Every row has a hidden score. How much higher is the second row's score than the first row's in each pair? 10 means about the same, 20 much higher and 0 much lower. The score is a weighted sum of the row's numbers plus the product of two more (or one squared), each taken from its middle value.
[ -5 -25   2 -36 -30   0  27  22   7  33]
[-24 -25  -7 -52  16   0  42  11  22  12] -> 6
[  3  50 -47  26   3 -49 -44 -44 -38 -23]
[ -6   0  13 -10   0  25   7 -28  21  23] -> 6
[-42   0  29 -13  25  25   9 -23  42  10]
[ -4  25  40  -1   1 -49 -29  23  44 -36] -> 9
[-15   0 -12 -60  -8  25  42  -9  29  37]
[  7 -50   1  -9  -9  25  35 -13 -11  40] -> 12
[  0   0  12 -36 -17  50  26 -15  24  39]
[-40 -50 -37  62  48  25  13 -61 -69  17] -> 12
[  7  25  22  19 -12 -74 -54  63  32 -37]
[-100  -25  -49   17   86  -24   16  -41  -13  -13] -> 8
[ 34 -25   8 -29 -24  25  25  52  17  10]
[  7 -25  12 -10   8   0  14  -4  25 -14] -> 7
[ 15   0  -8  45   0 -24 -39  36 -35 -45]
[  3 -25 -14 -26   8   0  36  13  12 -17] -> 6
[ 29 -25  -4  16   3   0  -2  60 -14 -41]
[ 77  50  60  28 -56   0 -49  39  12  -3] -> 9
[ 43 -50 -11  10 -22  50  31 -31 -64  47]
[ -2   0 -47   3  13 -49  -8  -3 -18 -27] -> 10
[ 18   0   5  58   3 -24 -40   4 -33 -16]
[  1 -25 -33  29   5 -24 -20  20 -58 -19] -> 13
[-19   0  -1 -33   9 -24   1  39  51 -26]
[-22 -25   6 -60  -2  25  50 -15  35  49] -> 9
[-10   0   2 -21  -1   0  21 -13  14  29]
[-17   0 -43 -31  -4 -24  15 -31  -2   5] -> 8
[-49 -76 -63  17  67 -49  17  14 -47 -41]
[ 27  50  41  11 -42 -49 -45  25  23 -13] -> 6
[ -5 -50 -39 -50  -8  50  63 -22 -20  58]
[ 19 -76 -76  27  49  25  35  56 -87 -62] -> 10
[-45  25  12 104  54   0 -51 -98 -50 -11]
[  2 -25   6 -40 -10  50  47 -13  18  46] -> 6
[ 26  50  18   9 -29 -74 -55  23  14 -33]
[ 22  76  48  38 -33 -24 -69 -55  35  15] -> 8
[ 36   0  -3  30 -12 -24 -32  38 -14 -31]
[ 23   0  26 -35 -38  25  26 -13   6  45] -> 10
[ -3  25 -10  38   6 -74 -48  18  -4 -46]
[ 39  25   1  18 -31   0 -27   0 -20   4] -> 10
[-24  25  13   4   6  25  -6 -39  29  18]
[ 32  76  29 -16 -48  25 -22 -41  25  38] -> 14
[-29 -50 -36  23  61 -49  11  -8 -34 -37]
[  0  76  61 -34 -13 -24 -42   8  95 -30] -> 13
[ -5   0  15 -23  -3  25  24 -33  10  40]
[  0   0  15 -19  -6   0  14 -27  30  18] -> 7
[-33  25  30 -76  -4   0  31 -34  69  38]
[-29 -50 -20  42  53  50  33 -47 -57  -2] -> 14
[ 47  25  55  24 -53   0 -30  -1   1  17]
[ 49  50  56  50 -53 -24 -66  10  12  13] -> 11
[ 30  25  13   1 -23 -49 -42  36   7 -48]
[-42   0  22 -45  13  25  37 -34  50  36] -> 11
[  6 -25  10 -39 -18  25  32  23  24  29]
[-37   0 -41  61  50 -49 -37  14 -60 -63] -> 14
[  2 -25 -27 -38  -8  25  37  11   4  31]
[ 21  25  33 -15 -36   0 -14 -14  14  20] -> 8
[ -3  25  20  83   9  25 -46 -71 -30   1]
[ -6  50  28   2  -9 -24 -31   5   7 -17] -> 18
[-80   0 -34  24  74 -24  -7 -64 -27 -26]
[  7  25  27  63  -7 -24 -53  -6 -27 -13] -> 3
[ 35  25  59 -20 -39   0  -6  37  39  10]
[ 38   0  32  30 -17  25 -25  43  -7 -18] -> 6
[-46  25 -37   5  43 -49  -9  10  14 -48]
[-25  50  -5 -20 -11   0  -7 -50  26  34] -> 14
[ 13  25 -10  -2   4  25  -5  -2  14 -33]
[-51  25 -23 -11  22 -24  -4 -29  16  -2] -> 9
[-13 -50 -30  -3  21  50  56 -41 -54  34]
[-16  25  -4  22  17 -24 -17 -35  11 -11] -> 8
[-23 -25 -32  -7  36   0  22  14 -16 -29]
[  3   0 -21 -16   1 -24   2  31   6 -29] -> 9
[-19  25  12 -27  -6   0   2  -9  38   8]
[  1  25   3 -18 -12 -49 -16  35  37  -5] -> 12
[  9   0 -17 -28 -15  25  29  13  11  19]
[ 53  25  23  27 -36  25 -30  26  -8   6] -> 12
[ 79  25  30  -6 -70   0 -12  61  14  -4]
[-23 -50 -35 -31  17  50  58 -13 -26  34] -> 11
[ -4   0  49 -48 -18  50  30 -28  54  50]
[ -4  25 -53  18  20 -49 -23  -5 -25 -46] -> 11
[-14  50  17 -43  -9   0  -5  19  71   3]
[  1   0 -23  25   9   0  -2 -15 -17  -9] -> 11
[ 20  25  37  20 -14 -24 -36  46  10 -34]
[ 33   0 -14  -8 -11 -49 -11  43 -19 -29] -> 11
[-62 -25 -30  16  78 -49   1 -13   7 -55]
[ 42   0  31  -1 -45  25   9 -29  -8  34] -> 10
[-10   0  24 -46 -10  25  38 -29  33  49]
[ 51   0  20  -8 -30  25   3   8   2  -2] -> 10
[ 28  25 -19  33   5 -24 -29  42 -34 -52]
[  7 -25  -5  -3  18   0  19  49  -5 -21] -> 6
[ 24   0  33 -34  -2 -24   3  47  27 -36]
[ -7  25  23 -21 -18  25  14 -32  40  45] -> 7
[-38 -25   1 -23  25  25  33  -9  21   3]
[-15  25  -1  -1  -5   0   1 -68   2  20] -> 12
[  5 -50 -30 -64   6   0  52  34  15   3]
[ 28  25  16  31 -18   0 -40 -20 -22 -19] -> 12
[ 12   0  26 -30 -22  25  17 -19  36  38]
[ 24 -76 -34 -26   4  50  69  28 -38  26] -> 11
[  5   0  22 -26  -6   0  16  28  38  -3]
[ 19 -50 -25 -31  -9  25  47  12  -3  24] -> 11
[-49 -25 -40 -23  46   0  32  15  -9 -30]
[ -5 -25  18 -36   5   0  42  18  26  17] -> 8
[-37 -25 -52  18  43 -49 -13  27 -18 -57]
[ 34   0   7  12  -5  25   2 -25 -24  -1] -> 11
[  9 -25   8 -20 -14  25  34  -5   4  30]
[ 19  25  -3  57  -1  25 -36 -66 -44   2] -> 13
[-55   0 -65  32  66 -49 -18  -9 -40 -65]
[ 22  50  22  29 -15 -49 -62  45   2 -53] -> 9
[  8  25  15  -2  -3 -49 -29  41  25 -33]
[ 13   0  25  12 -17   0 -18 -21  22  24] -> 9
[ 72  25  59  -8 -96  25 -10   3  20  52]
[ 33 -25 -19  22 -16 -24  -7  31 -76  -8] -> 15
[-13  25  19  48  10 -24 -46 -12  -8 -27]
[  9   0  11  15 -16  25   0 -15   9  42] -> 15
[ -8   0  23 -53 -11  25  35  -5  29  28]
[  0  50 -13 -16 -12 -49 -15   1  20  -7] -> 7
[-60 -50 -72 -50  44 -24  60 -15 -19  -2]
[-30   0  40  -7  17   0  11 -36  45  25] -> 15
[-95 -50 -55  14  88 -49  16 -26 -17 -31]
[-35   0 -48  -9  44 -49  -3  25  15 -61] -> 6
[ 36 -50  12 -26 -32  50  42  -9 -16  33]
[-42 -50 -10 -26  39 -24  40  -5  24   0] -> 10
[-70 -50 -55  21  70 -24  20 -51 -49  -8]
[  0  25  21 -52 -25  25  26 -21  47  46] -> 8
[ 41  25  42  -5 -34   0 -13  20  25 -16]
[ 10   0  37  -4 -21  25   2   3  16  31] -> 8
[-15  25 -28  26  16 -49 -40 -10 -23 -36]
[ 36  50  55  30 -51   0 -61   4  33  22] -> 4
[-27  25  59 -56 -14  25  20 -45  81  55]
[-28 -25  27  -4   6  25  21 -28  24  36] -> 9
[-17 -25   0 -31  -5   0  37 -31   9  52]
[ 27  25   3  32 -23 -49 -44  29  -6 -50] -> 9
[-54 -76 -39  13  48  50  49 -49 -56  34]
[ 31  25   2  47 -24 -49 -67  32 -20 -37] -> 9
[  3 -25   6  -4  -5  25  15 -20   0  29]
[-62 -50 -61  17  74 -24  15   9 -28 -48] -> 12
[-81   0 -49  40  79 -24 -24 -32 -21 -50]
[-40 -25 -26 -15  27   0  34 -23   1  16] -> 6
[ 29  25  -4  32 -21 -24 -45  22 -23 -19]
[  8 -25   8 -32 -13  25  36   1  23  41] -> 7
[-42 -25 -55  -1  57   0  27 -17 -33 -36]
[ -8  76  42   7 -18 -74 -71  34  65 -46] -> 8
[-21  25  17 -23   0   0   9 -41  36  27]
[-10   0  11 -58  -3   0  30  18  42  12] -> 8
[ -8  25  49  -2  -4   0 -14 -39  29   3]
[  9  50  58  53  -7 -24 -51 -45  28  -6] -> 7
[ 31  25  25   4 -14 -24 -23  36  18 -31]
[  0   0  19  -6   4  25  12 -24  25  17] -> 9
[ 11  25  -5   3 -16 -24 -14   0   9   1]
[ 26 -76 -33 -12  -7  25  36  54 -47  20] -> 16
[ 22   0  29 -37 -47  50  27 -32  23  79]
[-31   0  10 -26   4  50  31 -57  19  51] -> 11
[ 58  50  25  22 -54 -24 -53  56  17 -12]
[  3 -25   7 -40 -10  25  48 -19  16  46] -> 5
[ 18   0  -6  39  -9 -24 -37  38 -25 -37]
[  1 -25 -41   3  24 -24  10  15 -39 -33] -> 10
[ 28  25 -17  56 -13 -49 -56  17 -55 -38]
[-27   0 -13 -18  18 -24   3  -9  16  -8] -> 7
[-69 -50 -70 -11  72 -24  33   1 -34 -35]
[  8   0  -9   9 -10 -24 -13   6 -21  -7] -> 12
[-84 -50 -81   1  92 -24  40 -14 -44 -43]
[ -4  25  -5  25   1 -24 -26  14  -1 -16] -> 15
[  4 -50  -8 -67  -5  25  58  41  25   6]
[ -9   0 -47  45  28 -49 -32 -11 -62 -39] -> 17
[  2  25  50 -44 -18  25   8  -7  45  14]
[ 23  50  20  23 -30 -49 -61  24   9 -27] -> 5
[-19 -25 -25 -21  24 -49  14  19  26 -32]
[ 35  25   2  37 -23 -24 -35  25 -41 -15] -> 16
[ 63  50  40  34 -56   0 -42  -5 -15   1]
[  4 -25  -7  -9   4   0  17  14 -14  -7] -> 8
[-25 -50 -39  16  53  25  31  -5 -52 -25]
[ 20  25  52  12  -2  25 -22 -17  17  -8] -> 11
[-14   0 -17  11  26 -24  -8  18 -21 -30]
[ 43  76  52  30 -44 -49 -72  32  34 -25] -> 7
[  2  25   9  14 -12 -49 -46  -4  12 -13]
[ 25  25  14  18 -12 -24 -31  43 -11 -26] -> 12
[-33 -25 -21 -21  14  25  31 -43 -13  34]
[ -6  25  41  72  17   0 -39 -54 -19  -7] -> 11
[ 35  25  35  -5 -62  50 -10  14  18  54]
[ 33  25  51  -4 -17 -24 -20  14  39  -8] -> 7
[ 53  25  21  13 -48 -24 -40  50  -2 -23]
[ 25   0   9 -22 -28  25  25   4   8  34] -> 11
